In the data rows, the value 128 means zero.
Here are some points:
[103 150 147 129 140 116  73 108  58 112 143 143 114 118 116 115 154 165 120 134 151 131 112 133 179 111 136 193  86 139 101 140]
[117 107 176 123 180  74 102 123 123 167 135 119 142 133 141 127  97 125 162 128 144 148 154 136 185 156 122 153 106 150 162 154]
[148 114 140 127 125 127 146 160 149 134 124 130 118 125 161 119  96 131 128 132 107 102 101 136 138  92 114  94 181  92 129 149]
[146 153 115 140 146 142 125 137 155 137 118 125 130 140 118 149 135 121 117 123 141 125 125 104 100 135 122 118 136 122 104 124]
[129  70 109  94 119  64 149 168 189 133 106 150 134 110 141 139 101 162 174 140 147 187 129 128 112 147 140 137 194 137 148 135]
[139 115 155 131 136 132 127 136 110 130 129 122 127 121 139 137 130 140 125 128 137 117 133 148 161 136 139 137 112 133 153 145]
[120 136 128 142 121 134 115 115 131 124 141 112 128 141 120 122 120 120 116 117 125 128 119 107 136 139 126 125 117 142 130 125]
[133 118 125 129 117 137 127 135 141 127 124 129 115 142 123 137 133 115 125 121 141 117 134 114 112 124 113 130 134 120 109 106]
[139 136 110 124 139 157 111  92 109 102 133 112 124 149 121 123 143 126 101 104 144  80 143  82 140 118 131 113 104 132 120 119]
[153 140 124 149 124 169 144 139 151 106 137 150 142 163 108 164 178  87  91 134 152  98 165 111  70 121 106 141 132 115  86 108]
[147 107 114 103  73  57 137 123 191  91  82 133 139 123 132 135 137  82 174 147  77 176 103 108  86 129  97 166 170 149  38  86]
[145 128 113 116 113 105 154 101 135 134 102 110 114 100 144 127 132 117 125 119 110 167 129 128  89 144 123 144 118 164 116 101]
[120 178 115 139 104 160 113 140 141 118 166 133 119 153 110 142 137 100  81  68 132 131 116  90 110 149 147 108  98 149 129 126]
[ 98 146 140 115 104 126  89 107 101 119 147 127 105 118 111 130 125 130 112 132 153 127 126 110 166 138 152 178  86 143 126 132]
[156 192  98 158 179 134  91  83 105 118 143 133 103 134  96 116 171 113  91 121 147 126 116  99 126 174 143 117 126 125  87 102]
[143 125 111 141 147 118 139 129 131 160 124 112 156 145 135 106 128 142 139 148  90 130 120 143  97  91  93 153 129 152 113 101]
[104 233  91 146 123 183 107 118 139 106 212 131 121 171  94 136 124  83  69  24 138 125 116  60  89 181 175  99  95 164 121 124]
[149 112 135 146 142 147 137 142 141 133  99 133 152 149 123 145 163 106 122 160 150 115 161 133  95  97 114 137 150  97  97 110]
[ 82  74 169 106  95 101 132 129 122 128 104 112 111  99 138 122  93 129 154 124 142 131 112 145 142 111 132  99 140 115 143 148]
[146  96 114 103 131 117 137 148 141 137 104 128 144 130 126 152 119 134 137 141 120 112 119 132 115 104 116 127 156 120 125 125]
[128 122 128 133 127 145 121 132 121 126 127 128 130 146 119 130 143 123 122 124 136 119 140 126 125 124 124 125 114 126 123 125]
[134 120 129 148 158 106 122 140 130 148 130 122 142 131 134 121 123 125 137 130 119 133 121 133 152 143 117 127 115 140 132 131]
[104 135 140 119 120 140 159 140 130  94 127 167 101 107 137 108 115  97  87 146 148 103 140 179 139 122 140  95 138 115 155 156]
[116 124 137 103  93 150 148 138 141 104 114 151 103 102 137 121 122 108  97 141 138 116 141 165 123 125 136 123 142 104 139 148]
[117 151 115 123 119 146 117 122  88 102 157 131 118 125 120 115 154 120 109 127 140 108 122 115 133 154 137 137 108 135 124 131]
[149  94 120 128 143 129 136 144 145 139 120 110 139 126 127 137 136 152 144 151 108 137 110 134 123 112 117 126 136 115 149 138]
[129 135 124 132 130 145 121 141 126 124 134 128 124 135 118 127 136 128 107 123 146 121 127 116 132 124 125 115 130 109 117 131]
[147 127 146 109 118 107 139 149 113 122 107 145 157 115 154 119 139 128 138 187 119 125 123 151 128 117 111 153 130 104 146  94]
[122 184 101 153 103 158 118 109 130 101 166 143 107 136 105 142 160  96  91 101 139 119 128 102  87 161 141 113 131 145  82 125]
[ 98 181 109 112 120 173 117 111  52  63 194 167 127 134  85  94 168 103  82 110 148  95 132 105 140 144 154 156  64 130 131 135]
[ 94 126 160 107 117 100  81 117 116 146 136 130 106 129 112 146 112 147 132 139 160 150 130 126 170 153 140 186  81 142 117 147]
[134 127 125 136 131 138 126 131 137 135 115 125 124 148 122 136 137 117 127 125 136 123 139 116 111 122 123 133 128 118 113 113]
[119 174 120 135  92 152  92 121 123 121 180 114 116 159  97 134 145 108  94  96 146 135 128 113 112 143 136 127  88 128  91 130]
[137 141 117 137 160 145 132 119 145 137 104 130 126 134 126 120 131 143 129 127 149 113 136 104 110 135 132 106 131 117 122 109]
[132 135 111 139 151 147 118 130 130 150 106 121 128 156 113 135 153 131 124 111 134 114 141 103 125 113 133 118 109 117 118 122]
[122  60 168 112  73 116 127 212 153 126  56 147 125 131 132 143  98 131 164 134 113 159 119 113 103 122  84 174 174  64  64 119]
[ 97 113 110 117  98 139 179 126 186  87  93 162  90 100 167 124  94  54  79 108  87 112 168 110 106 101 145  96 186  94 186 170]
[137 139 103 134  81 150 158 123 122  89 121 171 127 106 120 130 187  84 103 169 130 111 161 138  55 157 130 148 155 146  74 110]
[119 179  99 146  69 167 138 118 147  85 166 171  81 123 112 133 148  69  97 100 136 133 138 105  77 199 157 125 141 146  91 124]
[137 149 102 136  57 155 146 123 159  59 140 155  77 137 107 146 147  49  99 109 133 139 146  90  53 197 105 147 167 148  49  62]
[110 119 121 132 136 125 126 146 131 130 128 127 118 132 136 128 113 109 126 115 123 128 128 131 123 133 119 119 150 135 142 133]
[131 154  97 121 121 155 155 107 111 114 133 157 119 115 139 120 137 130 113 105 140 119 136 127 114 168 145  97 134 139 131 112]
[104  75 153 125 170  65 124 122 117 161 130 107 154 126 142 128  98 126 175 125 104 133 132 167 124  96 134 115 128 142 150 152]
[171 152 134 127 183  92 156 130 139 171 151  87 141 110 143 130  86 144 141 137 133 180 150 109 163  80 156 112 102 172 219 102]
[132 112 128 132 159  89 136 128 133 153 139 122 127 123 137 131 105 124 130 124 116 156 143 118 134 121 106 128 121 147 138 146]
Here are 10 more points, each followed by its number:
[121 162 125 129  75 150 153 146 157 115 110 180 114  84 160  96 128  70  91 145 147  72 163 204 119 132 133 116 178 107 128 170] 0
[149 134 126 121 106 111 142 135 158 126 118 138 148 120 136 135 137 103 131 150 118 127 124 125 122 114 106 158 139 123 111 111] 1
[131 127 126 132 123 132 129 120 139 132 114 117 130 130 127 105 129 125 127 117 121 112 107 108 134 133 127 108 120 105 116 123] 2
[118  89 134 115 119 105 101 144 152 165 112 109 129 155 141 149 119 131 157 101 127 150 119 118 146 151 124 137 117 142 136 122] 3
[ 93 128 167 102 172 111 125 117 115 132 142 105 124  99 137 171  94 136 111 111 143 156 174 123 196 162 174 163  84 147 191 139] 4
[115 152 124  86 184 134 182  45  36  61 106 110 152  68 155 170 142 148 135 164 121 122  53 166 156 116 159  85 109 196 121 124] 5
[142 127 124 139 137 147 133 141 149 139 120 138 131 143 126 146 141 128 119 132 149 114 143 118 109 119 118 129 130 124 119 115] 6
[120 111 140 123 119 113 119 145 133 134 122 127 135 117 139 131 120 137 146 134 135 135 120 140 123 127 120 116 135 106 121 134] 7
[147 123 122 140 142 145 140 144 132 138 114 142 126 129 127 136 145 134 122 154 147 109 144 137 110 120 117 117 137 108 122 117] 8
[127 108 136 131 108 127 120 150 149 130 104 131 122 139 128 130 121 129 135 126 130 132 130 121 122 136 118 135 143 104 112 116] 9
Which of these numbered points is nearest to each point below, ignoring the 2 directions in which the first points spread most? Its number follows each.
[ 83 112 175  82 141 127 113 141 136 132 128 117  96 126 121 163  86 113 119 121 154 142 180 105 171 178 178 179  87 143 170 138] > 4
[111 146 127 129 107 143 101 129 113 132 148 125 121 152 108 120 131 125 112 109 144 132 123 114 135 151 139 146 100 126 105 126] > 9
[146 127 131 113 127  83 126 146 195 141 106 153 163 145 124 116 139  95 170 150 120 161 145 125 149 140 102 173 135 120 119  80] > 1
[135 125  90 132 159 127 114 111 103  79 111 137 162  83  70 108 117  43 148 145  91 125 151 119  78 112 122 185 129 178 125  76] > 1
[131 156 108 152 118 163 128 119 141 129 126 150 112 168 108 150 156  98 105  96 144 105 148  87  84 119 141 130 112 133 105  92] > 6
[136 125 122 139 138 158 126 138 132 136 118 136 129 164 113 145 155 107 118 125 147 111 157 114 106 114 124 135 117 120 116 111] > 6
[136 118 148 145 123 129 162 105 111 123 114 114 127  92 151 109 120 142 131 158  85 109  82 149 146 105 120 119 115 103 138 106] > 2
[136 137 115 146 103 149 138 117 164 109 121 125 134 179 100 168 150  92 120 113 138 122 157 109  67 103 105 145 111 131  80  95] > 6
[146 150 120 122 143 181 136 136  75 134 121 158 122 152 113 113 160 114 114 109 135  80 149 145 143 119 170 145 110 133 165 141] > 8
[102 133 117 110  97 142 140 138 187 101 125 154  77 106 125 131 111  81 111 130 151 137 158 111 111 141 158 144 136 137 125 127] > 4
[138 137 104 119 136 138 144 118 132 121 111 130 116 137 128 126 118 139 133 114 145 120 112 111 132 132 127  95 122 117 121  97] > 2
[142 117 137 142 177 141 120 154 108 139  79 133 130 148 134 119 137 140 134 146 148 101 128 143 143  96 103 113 123 112 103 116] > 8
[149 157 151 132 139 120 157 157 115 105 129 131 114  62 125 147  93  99 108 142 123 118 128 158 153 106 132  81 129 161 213 217] > 0
[144 105 241  84 105 143 117 188 110 127  97 134  98 103 170 142  93 150 130 172 159 106 157 222 211 144 143 170 114  96 194 173] > 0
[165 115 126 133 178 176 143 153  95 140 113 165 135 166 115 143 201 109 101 157 168  86 185 127  94  84 106 117 107  96 120  99] > 8
[133 105 127 119 118 103 138 126 127 116 127 131 137 118 125 121 125 114 142 127 134 138 142 140 100 116 132  85 143 114 133 132] > 7
[168  77 170 134 178 134 120 124 124 177 121  95 168 125 141 141 136 189 174 179 115 143 121 174 132  91 111  77 157  88 157 132] > 8
[115 111 149 118 119 132 122 136 112 129 117 117 106 123 122 137 102 118 124 105 133 123 135 117 154 142 146 129 114 126 151 124] > 9
[151 122 111 106 124 145 151 114 128 140 107 117 161 105 141  95  98 152 128 127 137 103 124 134 125 141 122 115 133 140 126 103] > 2
[ 98  47 175 125 127  83 112  81 210 202 209  77 154 145 134 187  94 225 205 115  49 174 102  98 145 126 131 124 107 181 145 128] > 3
[139 141 128 133 141 159 124 137 132 136 124 134 125 159 112 141 141 124 116 109 137 104 145 102 118 127 135 121 115 134 132 126] > 6
[105  95 141 134  92 113 133 167 108 116 131 119 145  96 126 141 121 155 115 130 152 135 117 169 124 130 118 104 130 114 115 158] > 7
[117 125 146 116 110 116 131 132 142 112 118 141 123 100 141 135 124 105 115 117 131 123 125 131 120 137 129 130 149 115 130 145] > 7
[143 102 159 108 112  97 110 182 139 134  91 171 189 155 149 136 166 127 179 193 109 138 142 203 148 107  98 173 162 113 150 139] > 1
[118 113 127 120 100 131 145 136 140 103 115 146 131 103 125 128 124 119 129 147 138 119 129 146  95 117 120 126 166 109 128 144] > 7
[136 212  82 152 116 193 150 100 189 122 158 167 106 188  99 181 139 128  98  31 183 147 131   5  53 181 157 111 139 154 110  38] > 3
[109  88 150 110 107 130 124 179 148 144 105 130 108 145 125 127  89 116 142 116 149 135 135 112 122 143 129 122 147  86 116 124] > 9
[170 121 112 122 147 107 130 138 118 131 137 132 145 127 152 109 152 127 130 151 130 101 120 122 118 102 138 120 152 132 115 141] > 8
[127 145 140 122 171 119 127 121  94 136 140 106 131 115 151 137 138 139 141 132 133 133 147 157 174 141 133 160 128 158 170 143] > 1
[ 92 169 105 134 135 133  80 117 129 149 145 124  91 198  91 138 121 139 112  55 151 141  96  78 145 152 153 157  92 107  87 108] > 3
[139 125 126 122 126 139 133 133 123 135 116 137 124 126 134 121 133 127 122 133 134 122 136 140 131 115 120 116 129 109 124 125] > 8
[152  95 129 128 132 110 129 106 128 141 109 108 140 126 143 102 131 137 165 127 110 141 118 144 132 115 129 134 119 131 124 113] > 2
[140 114 132 135 144 112 126 107 108 124 118 101 139 116 154 113 123 130 159 134 114 135 117 128 166 122 109 117 124 146 131 122] > 2
[ 79 144  93  99  97 135 150 135 157 102 124 147 112 101 115 167 109  71 103  97 126 185 145 123  83 125 145 126 155 107 123 130] > 4
[111 110 141 144 123 127  86 130 134 156 106 108 138 191 106 129 122 153 146 108 142 142 136 118 137 153 120 139  77 131 113 147] > 3
[124 111 148 132 125 123 116 136 131 143 119 115 123 134 127 131 118 130 137 112 132 125 125 117 142 137 134 130 121 131 140 129] > 9
[122 170 103 138 116 138 127 115 133 100 148 140 108 122 106 136 137 101  94 126 150 133 143 101  93 167 136  72 144 120  71 139] > 7
[148 136 122 104 158 106 123 112 136 159  91 100 155 154 122  92 133 158 158 147 120 118 135 117 133  64 124 114  95  86 139 119] > 2
[139 114  96  98 103  80 128 104 120 105  79 130 140 111 152  90 128 103 163 175 111 136 124 151 113  94 116 124 117 162  94  94] > 1
[ 87 103  97 140 131  91 139  59 103 150 181  66 125 144 145  40 124 178 177  67  79 132 153 112 145 109 126 157 131 137 210 116] > 2
[150 127 119 144 156 139 123 139 161 146 105 118 139 168 113 149 154 118 132 137 149 128 145 109  86 103 110 137 127 108  96 108] > 6
[105  60 167 130 131  91  91 172 136 162  91 129 169 148 137 151  98 141 175 158 136 167 115 160 175 152 104 157 134 129 122 127] > 3
